The rows of Z fall into 3 groups, which share some directions, and each row is roughly a mix of its group's hidden directions.
Z (78 x 10):
[[  7  -1   3   9  14   5 -20  22  -9  -4]
 [-14   2 -18   5 -15  -5   8 -21  -6   2]
 [ 23  -2  15   0  -3   9  10 -10  11  13]
 [-18  19   2 -12   5   3 -10  10  17  -2]
 [-16  24   4   8   1 -16  -5 -11   2  -9]
 [-27  11  11   9   2   3 -10  14  -3   4]
 [  5  10 -15  25  -5  -4 -13  -4 -11  -8]
 [ -6  14   5 -14   7   8   3  13  24   8]
 [ 21   7  -7 -11   6  11  12  10  13  11]
 [-11  -9  21  19   5  -9  -3  -9  -9 -11]
 [-17 -14  10 -20  -2  -1  18  -3   5   6]
 [ 16   4  25  16  12   4  -1  -1  -1   6]
 [ 15   1   2  -5  11  13  11  25   4  -8]
 [ -6 -20  -8   2 -10 -12  -1  11 -21  -6]
 [ -8 -13   9  -5  16   7 -12  21 -10   3]
 [ -2   1 -20 -13   6   1   9  21   5  14]
 [-21  16  -2   1  -1 -21  -5   1   1 -14]
 [ -2  -3  16  13   5  23  -2   7  -3  18]
 [ -7   4 -17  22  -9 -12 -16   0  -6   1]
 [  3  -4   4  10  -3  -5 -20  -8  -7 -26]
 [  6  -1   6 -16  17   6  21   5  10  12]
 [  9 -11   8 -14  -1  10  18  11   7  18]
 [  5   4  15  21  11   4   9  -1  -8  19]
 [ 25  -2  -4  -9  -1  -5  20 -10   9   6]
 [ 11 -11  28   7   9   6  13   0   2   0]
 [ -9 -18   7  -4 -15  -3   7  -1  -1  24]
 [-22  21   6   6   4   0 -17  -5   2  -7]
 [ 17   5   4  -7  13  11 -19  17   5  -3]
 [  4 -11 -15 -25  -1   3  -5  12  12  -8]
 [ 17  11   5   6  17   9   3   9   4 -20]
 [-20 -19   4  -7   4  -5   6  19  -8   0]
 [ 11   8  -6  -3   4 -20  15 -12  14 -12]
 [ 13   8  -7 -17   1  10 -21  -5  10 -12]
 [ 25  -3   3  -1  -7  15   9  15   9   9]
 [-24 -15  17  -8   3  -6   4  -4 -10  -5]
 [  3  12  -3 -12   5 -14  15   2  24  -4]
 [-10  23  -2 -18   0  -9   1   3  18   1]
 [-24 -19  -1  -3   0  -7   7  14 -11  -1]
 [  6  -6   5 -17   9   7  20   9   9  16]
 [ -1  -7  12 -16 -11  -9  12 -12  14 -14]
 [ -5  -2  17  23  14 -12   2 -14  -2  -2]
 [ -4 -20 -13 -13  -7  -7  -2  20  -6  -7]
 [  9 -24  -2  11  -5   9  -3   0 -22   2]
 [-16 -16   4  15   1   5 -10  15 -15  -5]
 [-18   5   7  22   7  -2 -13  -5  -6 -15]
 [-13  13 -17   9  19 -13  -5   2  -2  -9]
 [  7 -15   3  -7   6  15  10  20  13  11]
 [-24   1   8  17   6   1 -13   9  -5 -11]
 [ -5  11  -6  12  23  -6  -3   8  -3 -20]
 [-10   2  10  10   7  -4 -10  -5 -11 -27]
 [ -1 -11   4 -21   0  -3  -7  17   9 -18]
 [ 11   6  -6 -25  -4   6  -8  -5  17  -9]
 [  2   1   8  20 -10 -11   3 -22  -4 -13]
 [  0 -18 -12  -2  -9   2 -16   0 -21 -10]
 [-16  -7  -7  15 -11 -17  17   5  -8  -1]
 [  8  15  -6  -5   7  16   3  -9   4  25]
 [-24   0   9  17   1   0 -11  11 -13  -2]
 [-12   6 -26  -3  -1   9  -1  -4  -8  19]
 [ -9  -6 -20  -8  -8  -8 -10  17  -1 -18]
 [-18 -15   4  12  10 -10   7  18  -7   5]
 [-16 -11  -3  12  -5  -6 -14   5 -21 -12]
 [ 13   5   0  -9 -11  -6  -7 -12  14 -24]
 [  3   8  -3   9  15  16 -13   1 -12  19]
 [  3  -7  12   1   3 -11  11  29   5  -4]
 [  8   2  -6   0  20   2  17  20   9  11]
 [ 16   0   7  -5   8  15  14   1  18  15]
 [ 16  -6  16 -11  -8  11  11  -9   9  14]
 [ 21  12   5   7  10  11 -21  -4   0  -3]
 [ 18  -3   4 -14   0  12  15   7  12  16]
 [ -5  -7  13  -1  18  17 -14  -3 -12  12]
 [  9 -22 -11  -2  -9   4 -10  -3 -21  -6]
 [ -7   2   8  23  13 -10  -7  -3  -8 -18]
 [  6  -9  23  -5  15   6  19   3   5   4]
 [  6  -7  24   8   2 -12  16  13   5  -4]
 [  3   0 -12   0  -7  -6 -16 -20 -15 -16]
 [ 14  16  -1   1  -5   6 -14 -15   0 -21]
 [ -7  11 -23 -20  -2  -3  -1  -7   6  13]
 [ 22 -10 -13 -14  -9 -10  13  -7  -4   2]]
One row of each group comes first, with its name. Which group is each row after those in?
[-17  20   4  12  -1 -16  -6 -11  -5  -9] | C
[-9 -9 20 -4 17 -6 17 -9  2 10] | V
[ -2  -8   2 -24 -10  -6   1  -3  14 -19] | D

[  6  -7   1  13 -12 -10   8  -8 -26   9] | C
[ 18   8  -3   4   9   5 -20  19   2  -8] | D
[-17 -14   4 -15  -5  -8  21   7   4   4] | D
[ 6 10 -5 -5 14 19 -7  3 -1 24] | D
[ -1 -10   5  12  -6 -16  21  11 -12   9] | C
[ 19   1  -3 -13   1  13  13  14  11  12] | V
[ -4  13 -13 -16 -11 -22  -3  -8  -2  -9] | C
[ 4 -7 25 -6 17  9  4 11  1 13] | D
[ 25 -12   1   0  -2  16   7  -9  -5  14] | C
